128 stands for zero in the data rows.
Some points, one per row:
tensor([170., 145., 184., 132., 183., 148., 184., 203., 179., 160., 145., 162., 161., 145., 160.,
        153.])
tensor([125., 171., 141., 126., 140., 146., 139., 139., 169., 138., 140., 138., 184., 147., 128.,
        132.])
tensor([132., 130.,  92., 123., 100.,  83., 102., 119., 100., 112., 123., 126.,  92., 112., 164.,
        100.])
tensor([148., 181., 135., 134., 181., 139., 157.,  63., 155., 157., 115., 166., 141., 163., 134.,
        122.])
tensor([ 88., 113., 111., 105., 130.,  79., 123.,  87., 116., 102., 127., 108., 118., 156., 121.,
        142.])
tensor([137., 122., 128., 119., 173., 102., 109., 195., 120., 143., 118., 142., 110., 111., 119.,
        133.])
tensor([161., 138., 135., 146., 103., 143., 126., 113., 100., 126., 130., 116., 114., 122., 133.,
         91.])
tensor([ 72., 116.,  66.,  90., 100.,  41.,  73.,  67.,  53., 118.,  98.,  89.,  75.,  95., 105.,
        102.])
tensor([117., 126., 108., 156., 107., 107., 127.,  94., 113., 116., 113., 145., 112., 141., 125.,
        110.])
tensor([ 98., 153.,  79., 107., 119.,  75.,  84.,  72.,  83., 108., 255.,  94.,  88., 123., 131.,
         96.])
tensor([ 95.,  70.,  77., 155.,  89.,  59.,  87., 179., 180.,  70., 144., 122., 107.,  83., 116.,
         95.])
tensor([123., 120., 169., 117., 141., 185., 176., 131., 148., 133., 125., 143., 137., 154., 147.,
        176.])
tensor([137., 136., 138., 182., 136., 157., 163., 132., 131., 109., 142., 176., 136., 130., 119.,
        127.])
tensor([157., 113., 151., 154., 148., 143., 130., 143., 121., 142., 124., 137., 126., 106., 108.,
        155.])
tensor([108., 121., 121., 149., 132., 127., 117., 139., 113., 129., 118., 138., 105., 108., 125.,
        114.])
tensor([172., 120., 133., 124., 139., 136., 127., 177., 132., 175., 136., 140., 119., 127., 133.,
        137.])
tensor([164., 138., 150., 151., 164., 140., 141., 157., 160., 143., 131., 255., 126., 120., 145.,
        125.])
tensor([187., 144., 175., 143., 233., 155., 161., 175., 200., 174., 134., 208., 131., 129., 141.,
        164.])
tensor([151., 185., 123., 129., 126., 154., 160.,  85., 114., 129., 133., 117., 138., 175., 168.,
         99.])
tensor([117., 118.,  95., 116., 134., 124.,  99., 126., 102., 118., 105., 128.,  89., 109., 107.,
        113.])
tensor([173., 155., 136., 143., 134., 172., 165., 202., 175., 150., 137., 165., 160., 129., 128.,
        144.])
tensor([ 79.,  98.,  96., 128., 103.,  77., 109., 152., 145.,  97., 125., 119.,  91., 106., 119.,
        119.])
tensor([ 98., 121.,  73., 123., 102.,  70.,  87.,  33.,  41.,  96., 104., 109.,  74., 113., 114.,
         82.])
tensor([173., 143., 187., 133., 187., 150., 187., 207., 180., 163., 142., 164., 163., 146., 160.,
        156.])
tensor([167., 123., 202., 175., 171., 220., 225., 201., 249., 133., 149., 174., 164., 158., 145.,
        172.])
tensor([147., 124., 158., 147., 148., 201., 124., 148., 148., 141., 133., 137., 106., 131., 144.,
        180.])
tensor([ 85., 134.,  96., 100., 112.,  77.,  75.,  43.,  50.,  82., 124.,  56., 113., 104., 120.,
         85.])
tensor([136., 104., 101., 156., 102., 144., 113., 130., 106., 124., 121., 108., 112., 107., 119.,
        114.])
tensor([121., 121., 169., 116., 143., 184., 177., 134., 152., 134., 127., 146., 139., 168., 150.,
        178.])
tensor([126., 105., 185., 125., 145., 182., 166., 158., 187., 132., 133., 171., 175., 162., 128.,
        161.])
tensor([ 92., 114.,  71.,  88.,  72.,  61.,  53.,  51.,  12.,  72., 102.,  20.,  81.,  82., 115.,
         59.])
tensor([147., 180., 123., 127., 124., 150., 156.,  85., 114., 127., 132., 114., 138., 172., 165.,
        100.])
16 more points follow, each with its number after it:
tensor([156., 111., 132., 155., 142., 122., 121., 169., 165., 122., 132., 181., 110., 114., 117.,
        132.]) 0
tensor([118., 124., 135., 124., 153., 113., 129., 124., 103., 129., 139., 122., 122., 122., 117.,
        155.]) 1
tensor([ 94.,  92.,  85., 138.,  91.,  89.,  82., 112., 112., 106., 117.,  86.,  93.,  91.,  94.,
         99.]) 2
tensor([150., 132., 148., 139., 159., 241., 163., 169., 158., 162., 141., 175., 148., 151., 139.,
        167.]) 3
tensor([126., 132., 114., 106., 133., 140., 134., 114., 129., 157., 153., 127., 131., 141., 136.,
        117.]) 4
tensor([124., 136., 110., 115., 129., 110., 126., 111., 120., 135., 126., 114., 103., 124., 154.,
        108.]) 5
tensor([122., 121., 106., 147.,  96.,  96., 100.,  74.,  64.,  97., 117.,  72., 105., 107., 110.,
        108.]) 6
tensor([ 74.,  64.,  93., 131., 109.,  93.,  88., 199., 172.,  93., 131., 130., 106., 117., 160.,
        112.]) 7
tensor([194., 157., 207., 116., 171., 152., 175., 148., 111., 132., 131., 140., 138., 113., 134.,
        129.]) 8
tensor([137., 164., 145., 116., 140., 135., 158., 124., 131., 139., 135., 131., 162., 162., 128.,
        144.]) 9
tensor([134., 116., 180., 141., 178., 190., 174., 202., 203., 153., 123., 208., 173., 151., 126.,
        177.]) 10
tensor([155., 124., 145., 134., 162., 152., 130., 113., 110., 141., 124., 139., 119., 117., 112.,
        149.]) 11
tensor([178., 135., 126., 152., 143., 129., 109., 171., 135., 129., 157., 144., 116.,  94., 127.,
        106.]) 12
tensor([108., 188., 100., 117., 107.,  87., 113.,  86.,  86., 108., 208., 123., 103., 121., 123.,
        106.]) 13
tensor([ 98., 121.,  70., 124., 102.,  68.,  85.,  29.,  38.,  95., 103., 111.,  71., 112., 114.,
         77.]) 14
tensor([108.,  89., 110., 149., 122., 102., 133., 221., 185.,  97., 122., 165., 133., 100., 130.,
        117.]) 15
Which of these numbered points is nearest to each point below, looking only along the 6 directions in which the first points spread most? Its number follows each.
tensor([130., 135., 172., 128., 168., 138., 144., 157., 189., 132., 128., 128., 157., 163., 142.,
        142.]) > 9
tensor([180., 150., 168., 142., 156., 155., 153., 125., 151., 173., 142., 169., 137., 159., 162.,
        115.]) > 8
tensor([ 94.,  88.,  83., 145.,  88.,  85.,  84., 104., 105.,  87., 111.,  81.,  99.,  84.,  92.,
        101.]) > 2
tensor([130., 112., 188., 143., 195., 179., 190., 223., 197., 153., 135., 191., 156., 138., 129.,
        249.]) > 10
tensor([149., 130., 150., 138., 158., 238., 163., 168., 159., 160., 141., 175., 149., 152., 139.,
        167.]) > 3
tensor([120., 125., 139., 127., 158., 117., 134., 128., 108., 132., 142., 129., 124., 125., 117.,
        161.]) > 1
tensor([ 97.,  74.,  82., 153.,  94.,  64.,  90., 178., 181.,  73., 143., 123., 110.,  88., 117.,
         97.]) > 7
tensor([172., 138., 173., 152., 156., 239., 201., 144., 164., 141., 142., 165., 184., 145., 134.,
        161.]) > 3
tensor([144., 145., 121., 108., 133., 137., 131., 116.,  82., 170., 109., 129., 132., 118., 125.,
        158.]) > 11
tensor([ 94.,  88.,  88., 144.,  92.,  88.,  85., 108., 109.,  89., 111.,  81., 103.,  85.,  93.,
        106.]) > 2
tensor([176., 134., 125., 152., 141., 129., 110., 173., 135., 128., 155., 144., 116.,  94., 127.,
        107.]) > 12
tensor([101.,  74.,  84., 154.,  95.,  66.,  92., 179., 180.,  74., 143., 128., 108.,  85., 117.,
         98.]) > 7
tensor([134., 121., 109., 116.,  84., 114.,  90.,  70.,  57., 102., 104.,  48., 114., 107., 113.,
         97.]) > 6
tensor([111., 120.,  94., 119.,  98.,  91.,  97.,  78.,  58., 128., 107.,  73., 126.,  96., 111.,
        107.]) > 6
tensor([ 65.,  81., 100., 109., 102.,  82.,  98., 123., 129.,  88., 103.,  98.,  94.,  99., 113.,
        107.]) > 2
tensor([138., 149., 123., 121., 163., 116., 139., 112., 106., 165., 109., 172., 124., 129., 129.,
        145.]) > 11
tensor([176., 137., 118., 133., 115., 108., 137., 168., 144., 133., 133., 135., 137., 132., 128.,
        104.]) > 12
tensor([151., 135., 202., 153., 208., 207., 173., 175., 247., 137., 126., 222., 148., 146., 129.,
        175.]) > 10
tensor([113., 121.,  94., 119.,  98.,  92.,  96.,  73.,  52., 130., 106.,  70., 128.,  95., 110.,
        106.]) > 6
tensor([ 98., 115., 130., 127., 135., 109., 146., 192., 204., 121., 141., 143., 188., 154., 120.,
        142.]) > 15
tensor([117., 136., 149., 117., 112., 159., 173., 104.,  99., 138., 121., 122., 151., 162., 132.,
        145.]) > 9
tensor([ 98., 152.,  80., 106., 118.,  76.,  84.,  73.,  81., 110., 255.,  92.,  91., 123., 131.,
         97.]) > 13
tensor([149., 142., 113., 163., 121., 106., 101.,  99., 120., 114., 122., 114.,  94., 127., 120.,
         93.]) > 5
tensor([190., 158., 157., 124., 146., 182., 168., 142., 145., 140., 127., 153., 150., 139., 133.,
        149.]) > 8
tensor([156., 111., 132., 154., 143., 124., 122., 166., 162., 123., 131., 179., 111., 114., 117.,
        133.]) > 0
tensor([128., 163., 130., 110., 107., 132., 152.,  96., 115., 124., 148., 118., 137., 138., 128.,
        126.]) > 4
tensor([114., 120.,  93., 104., 102.,  89.,  82., 109.,  49., 146., 119.,  54., 106.,  94., 174.,
         79.]) > 6
tensor([109., 125.,  98., 112., 113., 107., 107., 112., 108., 146., 132., 117., 123., 134., 134.,
        115.]) > 5
tensor([147., 143., 193., 119., 152., 170., 144., 105., 145., 151., 115., 146., 148., 140., 137.,
        144.]) > 9
tensor([ 97.,  92.,  88., 140.,  94.,  92.,  85., 117., 119., 108., 118.,  91.,  95.,  94.,  97.,
        101.]) > 2
tensor([ 72., 101.,  95., 127., 115.,  97., 132., 209., 209., 100., 160., 150., 148., 255., 157.,
        144.]) > 15
tensor([114., 136., 108., 119., 111., 106., 108., 112.,  97., 118., 147., 107., 116., 105., 113.,
        120.]) > 5
tensor([110., 255.,  77.,  81., 103.,  84.,  75.,  55.,  46., 105., 155.,  51., 120., 118., 137.,
         70.]) > 13
tensor([ 92.,  87.,  82., 145.,  88.,  84.,  82., 102., 103.,  86., 110.,  77.,  99.,  83.,  90.,
        101.]) > 2
tensor([148., 144., 198., 144., 192., 162., 182., 191., 255., 141., 120., 216., 146., 157., 122.,
        172.]) > 10
tensor([157., 122., 125., 130., 141., 158., 139., 130., 130., 169., 124., 169., 131., 144., 137.,
        141.]) > 11
tensor([ 92., 126., 100.,  88., 110.,  96.,  84.,  68.,  67., 106., 110.,  69., 117., 124., 104.,
        106.]) > 6
tensor([140., 152., 124., 120., 166., 117., 141., 108., 103., 165., 108., 173., 124., 130., 130.,
        145.]) > 11
tensor([150., 128., 151., 117., 169., 152., 124., 119., 100., 203., 119., 142., 121., 139., 130.,
        162.]) > 11
tensor([137., 110., 126., 165., 126., 112., 133., 141., 158., 126., 127., 204., 110., 128., 118.,
        109.]) > 0
tensor([183., 131., 173., 134., 138., 200., 171., 127., 131., 139., 137., 157., 116., 128., 141.,
        135.]) > 8
tensor([ 71.,  83.,  68., 112.,  83.,  64.,  75.,  99., 112.,  81., 118.,  96.,  76.,  94., 113.,
         71.]) > 2
tensor([100., 121.,  94.,  93.,  94., 101.,  96.,  92.,  59., 136., 131.,  59., 136., 118., 122.,
        122.]) > 6
tensor([166., 135., 125., 123., 138., 139., 105., 132., 137., 196., 132., 151., 125., 131., 128.,
        113.]) > 11
tensor([101., 111.,  97., 139., 117.,  76., 100., 202., 144., 110., 125., 119., 117., 100., 121.,
        116.]) > 7
tensor([146., 141., 192., 119., 151., 168., 141., 100., 143., 149., 115., 142., 148., 137., 136.,
        142.]) > 9
tensor([126., 123., 129., 156., 126., 129., 134., 157., 178., 133., 114., 188., 133., 137., 131.,
        119.]) > 0
tensor([ 97., 108., 162., 120., 126., 152., 129., 126., 124., 121., 125., 104., 142., 112., 122.,
        193.]) > 1
tensor([114., 170.,  97., 115., 124., 113., 119., 152., 148., 134., 135., 126., 154., 138., 123.,
        113.]) > 4
tensor([161., 123., 128., 130., 145., 162., 142., 133., 133., 172., 125., 173., 133., 147., 139.,
        144.]) > 11
tensor([ 92., 139., 135., 102., 167.,  82., 117.,  81.,  94., 121., 137., 111., 112., 140., 121.,
        152.]) > 1
tensor([ 76., 112.,  57.,  68.,  75.,  60.,  58.,   0.,   0.,  85.,  86.,  40.,  86., 107., 111.,
         65.]) > 14
tensor([ 66.,  82., 124., 130., 111.,  86., 108., 158., 164.,  90., 130., 138., 117., 129., 124.,
        125.]) > 7
tensor([ 63., 125.,  67.,  87.,  88.,  66.,  86.,  55.,  55., 109., 108., 112.,  98., 131.,  99.,
         88.]) > 14
tensor([125., 136., 110., 116., 130., 109., 129., 114., 123., 135., 127., 116., 102., 123., 156.,
        107.]) > 5
tensor([150., 145., 124., 113., 152., 117., 112., 130., 119., 188., 135., 107., 112., 142., 188.,
        139.]) > 4
tensor([165., 142., 180., 148., 153., 255., 189., 150., 153., 157., 124., 181., 151., 160., 131.,
        183.]) > 3
tensor([183., 124., 131., 150., 125., 199., 148., 145., 145., 128., 141., 137., 137., 130., 129.,
        116.]) > 8
tensor([128., 111., 185., 142., 190., 176., 185., 219., 194., 150., 136., 186., 154., 137., 129.,
        243.]) > 10
tensor([127., 125., 129., 154., 126., 130., 134., 155., 172., 135., 114., 185., 133., 136., 130.,
        122.]) > 0
tensor([186., 156., 157., 124., 145., 182., 168., 142., 144., 140., 127., 154., 150., 140., 133.,
        149.]) > 8
tensor([114., 121.,  94., 105., 102.,  90.,  83., 109.,  52., 144., 120.,  57., 107.,  95., 171.,
         82.]) > 6
tensor([129., 109., 118., 158.,  96., 122., 145., 170., 155., 101., 129., 100., 151., 115., 113.,
        121.]) > 7
tensor([115., 117., 117., 140., 155., 111., 117., 170., 156., 138., 174., 116., 130., 153., 160.,
        123.]) > 4
